One turn sends every row of this set to another row. A few are shown first. Where does it send the rows asked after them?
k234: [-27  -2 -40   8  18  10  14   3  22 -14  29 -31  17   5 -22  16 -20]
k517: [ 17   5 -44 -15 -14  -2   1 -19 -23 -15  -9 -13  38  16  39  14 -20]
k457: [  7 -27  -6 -23 -14  -7  -1  -9 -35 -14  -2  18  16 -23  10  34  -3]
k566: [-21  19 -52 -22   7  -2   5   0  26   4   2  10   1 -20   7  23  21]
k58: [-14 -15 -39   6  26   4  21  -8  20 -26  43 -18   1  18 -14  28 -12]
k728: [ 36   3 -53  14  11 -12 -41   1  -9 -13  -6  12  17  -3  25 -13   6]
k875: [ -2   5 -10  10  22   2 -28 -10  -8  22   3  15  34  19 -21 -13 -13]
k662: [  4  -5 -60 -14  19 -33   8 -24  20 -15   0  20  -3  20   8  34  22]
k639: [ 14  -9 -18 -12 -17   4  -1 -14 -28 -38   5  -4   5  -9  46  22  -7]
k209: [  1 -15  15  14  24  -5 -30 -16 -20  -4  13  21   0  -2 -20  -6  -4]
k997: [-15 -26  12  -3  17   0   6 -22 -16 -21  31 -15  12  -7   7  30 -28]
k567: [  8  -3 -49 -20  25 -28   5 -20  22 -20   7  26  -2  13  -5  34  29]
k725: [-20  20 -40   2   1 -24 -19   9  10 -29 -25 -30   6 -21  -3  -4   5]
k800: [ 10 -12 -32 -26 -11 -13   0 -13 -30   9 -15   9  50   2   4  26 -15]
k720: [-13 -31 -28  14  26 -17  12 -14  10 -38  29 -20   3  14 -31  26 -16]
k600: [ 14   1   0  20  24   4 -24 -18 -14 -23  28   6 -17  21  18 -10  -3]
k84: [ -2 -11 -46   6   8 -54 -14 -24   5 -42 -28 -11  -2   5  -1  13   7]
k735: [-15  26 -45 -24  12   2   1   6  23  -7   9   1  -6 -25   6  17  24]
k259: [  3  -9 -44   5  13 -54 -14 -18   9 -41 -28  -5  11  16 -14  13  10]
k9: [-29  12 -38  -1  -4 -23 -16   0  11 -21 -26 -21   2 -34  -1   2   6]
k227: [ 31  -9 -37   1  15  -8 -38  -1 -11  -3   1  34  13 -27   6   0  15]
k804: [-14 -12 -18   5  13  -2  10 -10  -6  -1  17 -22  46  34  13  24 -37]
k86: [-20 -27   2  -4  15  -2   6 -17  -8   1  17  -3  44   6 -10  32 -31]
k102: [ 35  -5 -51   6  15 -15 -38  -2  -7   2  -8  29  29  -4   7  -4   9]
k796: [ 32   0 -39   9  12  -5 -40   3 -13 -17   4  16   0 -24  24  -9  12]
k538: [ -9 -11  -8   6  15   0  10 -14 -14 -22  32 -32  13  20  30  21 -33]
k910: [ 10  20 -25  18  22  11 -21 -12  -3   5  18   1  18  41  16 -17 -12]
k180: [-26 -19 -29  15  18 -10   5  -3  11 -25  15 -32  19   1 -39  14 -24]

k517 goes to k800
k804 goes to k86
And these:
k728 goes to k102
k725 goes to k259
k209 goes to k600
k58 goes to k234
k9 goes to k84

One turn sends every row of this set to another row. A few are shown first. Where does it send the rows asked after them?
k60: [ 26  17 -42 -25 -11  17  30 -14  14  20  12   6  26  51 -11  -5  10  -7]
k135: [  5   6  -8 -51 -20  23   4 -20  41 -15  17   5  41  26  -7  12  18 -17]
k128: [ 21  -5 -39 -46 -14  14  20 -12  29  15   2   3  48  37  -7   5  16  -5]
k898: [ 33  15   2  30   4 -16  54 -16 -16 -40  31  11  36  12 -11   5   5 -26]
k474: [ 33  -6  -9  -8 -23  30  13   4  33   9 -16  23  44 -27 -20  25  30 -17]
k858: [ 33   4 -39 -32 -35  13  13 -19  24  20  -8  15  45  37  -1  11  25   2]
k242: [ 31  22  -6  20   2 -22  48 -17 -10 -44  35   8  27  17  -1   5  -8 -21]
k526: [ 25  13   2 -31 -42  25   5 -20  54 -18  14  26  35  -2  -6  28  24 -13]
k196: [ 41  -1 -12 -13 -39  24   8  -9  42  -3  -9  27  38 -22  -9  37  30  -7]
k35: [ 43   4  -8  25  10 -22  55 -13 -10 -45  30   5  35   2  -9  14   3 -19]
k494: [ 47  -8 -36 -14 -36  17  12 -10  24  20 -23  20  44   2  -6  27  31   3]
k761: [ 40   3  -9  29   5 -21  32 -12 -24 -50   8  -2  25  -7   1  23   3 -13]
k641: [ 15  22 -14 -42 -12  21  21 -20  43 -21  39   6  17  30  -8  10   5 -15]
k368: [ 40   1 -41   4 -14  25  19   0  -4  30 -25  11  27  13 -15  13  26  -5]
k432: [ 26  13   2  31   2 -15  40 -19 -30 -42  18   4  37  23  -8   4  11 -24]
k335: [ 30  21 -13  28   0 -20  44 -16 -29 -30  19   5  32  27  -1  -1  -1 -20]
k301: [ 24   7   2 -23 -14  29   2 -12  44 -38  20   8  11 -20 -14  35  18 -16]
k995: [ 38  11  -5  21   5 -22  41 -14  -7 -56  29   3  23  -4   0  19  -5 -18]
k921: [ 35   9 -14  34   1 -20  33 -13 -37 -34   2   0  29  13   0  11   5 -16]
k25: [ 13   5  11 -28 -27  34   0  -8  45 -18   6  17  39 -13 -15  24  26 -24]
k515: [ 38 -12 -40 -18 -15  18  25   3  23  30 -18  14  51   4 -15  14  24  -6]
k556: [ 42  -6 -14  21  14 -24  42 -18 -20 -51  18  -4  35   5  -4  20   7 -13]
k37: [ 40  -6 -14   6 -16  31   2   1  15  -7 -19  12  17 -32 -19  37  31 -10]
k461: [ 20  16 -14 -42 -39  19   9 -27  42  -4  16  19  39  35  -1  13  20  -8]
k133: [ 32   0  -8  24   9 -21  34 -21 -32 -48  11  -5  36  18  -3  14  12 -16]

k556 goes to k432
k196 goes to k858
k128 goes to k25
And these:
k60 goes to k301
k921 goes to k242

One turn sends every row of this set to another row. A few are shown first. Where does it send the rows asked after them?
k325: [-18 -23   7  22   0   4  30 -23  12  22 -11 -17 -36  40 -17  -5   2  12
 -11 -18  27   3 -72 -31 -32 -13  40 -49 -60 -29  -9]
k418: [-26 -60  36  45 -11  12  84  39   2 -10  -6   8 -32  27 -66 -27  23  33
  18   0  17  -3 -22  -6 -12  -6  12 -20 -46 -30  10]
k480: [-24 -60  37  44 -11  12  83  39   2 -10  -6   8 -32  26 -65 -26  23  33
  19   1  18  -3 -21  -7 -12  -5  14 -20 -48 -31  10]
k66: [-42 -56  27  17 -10  24  58  44  10 -19 -18 -14 -30  45 -24  -2  42  22
  45  20  29  -9 -14 -24  24  -7 -19 -20  -1 -33 -12]
k467: [-37 -47  22  11  -9  13  42  61  11 -29 -16  10 -33  39 -19 -10  39  13
  47   6  45  -3 -21 -34  11  -8 -15 -22 -17 -35   8]
k448: [-21 -19   5  11   6  -1  30 -30  22  28  -4 -14 -35  41 -15  -6   0  16
 -14 -18  32   2 -55 -38 -27 -11  36 -51 -62 -33  -4]
k329: [-22 -13  38  20   6  29  59  17  21 -16  -7 -22  -7  10 -59 -16  58  33
  41 -10  48 -27 -33   8   8 -11 -25 -25 -44 -48  37]
k551: [-27 -55  32  43  -4   8  82  38  -3 -14 -10   5 -27  16 -67 -17  27  28
  18   2  13  -6 -12 -14 -11   0  20 -18 -45 -31  11]
k400: [-41 -19  35 -10 -37  18  53  24   8   3 -14   0 -19 -19 -21 -30  21   6
  60  28  13  -3 -17 -30 -15 -17  -7 -42 -52 -38   1]
k610: [-23 -32  14  12   0  12  45 -45  18  35  -7 -31 -34  38 -14  -1   8  29
 -12  -2  20   0 -48 -35 -14  -5  40 -45 -55 -33 -29]
k684: [-12 -13   3 -15 -16   9  38 -29  46   8 -23 -48  -2  20   1 -18   9   7
   1  -7  46 -28 -54 -28 -14 -22   3 -51 -55 -32  12]
k679: [-20 -33  11  23  -2  14  44 -38   7  30 -13 -37 -33  36 -19   5   8  18
 -10  -4  16  -2 -61 -30 -22  -5  42 -43 -49 -28 -29]
k369: [-18 -33  13  20  -4  15  43 -37   6  29 -15 -32 -34  32 -16   4  11  21
 -10  -3  16   0 -63 -33 -22  -3  46 -42 -53 -29 -32]
k913: [-26 -56  31  43  -5   8  83  37  -3 -13  -8   4 -27  16 -68 -16  27  27
  19   2  15  -6 -11 -14 -11   1  20 -18 -44 -31  11]
k324: [-25 -30  15  12   2  12  45 -46  18  34  -9 -31 -34  39 -13  -2   8  30
 -13  -2  17  -1 -50 -33 -14  -6  40 -46 -55 -32 -27]
k430: [-47 -49  31  -5  20  25  24 -12   2 -12   2 -49 -32  53 -16  23  43  13
  32 -12  43   2 -35 -26  23 -11  -3 -16 -18 -53  28]
k117: [-14 -25  39  17  -3  37  67  11  18  -6  -1 -32  -6   7 -61 -10  59  33
  45  -5  54 -26 -24   2  13  -3 -23 -21 -40 -49  22]
k95: [-10 -23  10 -18 -24  19  49 -39  43  14 -23 -57  -2  15   3 -15  16  16
   4   4  42 -28 -49 -30  -5 -14   7 -46 -52 -33  -7]
k468: [-18 -18  11 -15 -17  18  47 -40  43   9 -30 -57   0  16   5 -17  17  21
   0   6  32 -29 -55 -26  -5 -18   7 -47 -53 -32  -3]
k67: [-45 -40  20  18   0  11  41  60  13 -33 -21   5 -31  45 -21 -10  38  15
  42   8  33  -6 -24 -25  12 -15 -19 -26 -11 -33  14]
k200: [-22 -20   6  11   6   0  30 -30  21  26  -5 -12 -36  38 -13  -7   2  17
 -13 -17  32   2 -56 -39 -27 -11  39 -50 -64 -33  -5]
k245: [-56 -12  36   3 -26  19  57  19  16   1 -22  -9 -19   1 -24 -37  18  17
  50  31 -10  -7 -29  -6 -10 -33 -19 -49 -43 -35   7]
k955: [-33 -31  30  -1 -45  21  62  20  14  21   2 -15 -20   3 -33 -28   5  -3
  61  22  24  -6  -8 -18 -12 -22 -25 -45 -34 -36  -6]
k665: [-52 -46  41  -7  17  28  20  -5   8 -19  -6 -33 -39  60  -6   4  46  30
  29 -12  39   9 -58 -18  20 -20  -5 -19 -33 -53  34]
k793: [-45 -50  40 -17  14  30  21  -8  -2 -20  -6 -34 -35  37  -4  16  55  25
  35  -6  44  10 -44 -37  21  -4  11 -12 -36 -56  22]
k23: [-22 -19  46  14   2  37  64  12  17 -16 -12 -23  -6  -1 -53 -16  68  44
  43   0  42 -24 -34   2  14  -4 -16 -20 -50 -50  24]
k281: [-12 -21  42  11  -6  33  60  20  17 -13  -3 -15  -9   0 -54 -18  61  33
  48  -9  62 -21 -32  -5   7  -2 -18 -21 -54 -51  29]
k666: [-14 -25   6  20  -3   5  31 -23  11  25  -8 -17 -37  39 -17  -3   0   9
  -9 -18  32   2 -69 -32 -33 -11  39 -48 -59 -29 -11]
k805: [-46 -54  33  13  -9  26  55  46   9 -27 -26  -5 -31  38 -16  -7  50  32
  43  24  23  -5 -21 -27  24  -6 -11 -20 -11 -34 -12]
k508: [-49 -12  20   9 -21  10  57  19  16  10  -9 -23 -14   6 -38 -22   5  -7
  51  22   2 -14  -8  -8 -12 -30 -27 -50 -24 -33  13]
k445: [-35 -60  39 -14   2  31  22  -4   5  -8   9 -33 -40  57  -9   8  41  19
  37 -16  63  11 -46 -29  18 -11  -6 -16 -32 -55  23]
k826: [-12 -14   6 -20 -19  10  36 -28  44   4 -26 -41  -3  13   7 -21  13  12
   2  -5  47 -25 -57 -33 -14 -19   9 -49 -62 -34  10]

k445 goes to k793
k508 goes to k955
And these:
k325 goes to k679
k23 goes to k329
k324 goes to k448
k684 goes to k95
k805 goes to k67

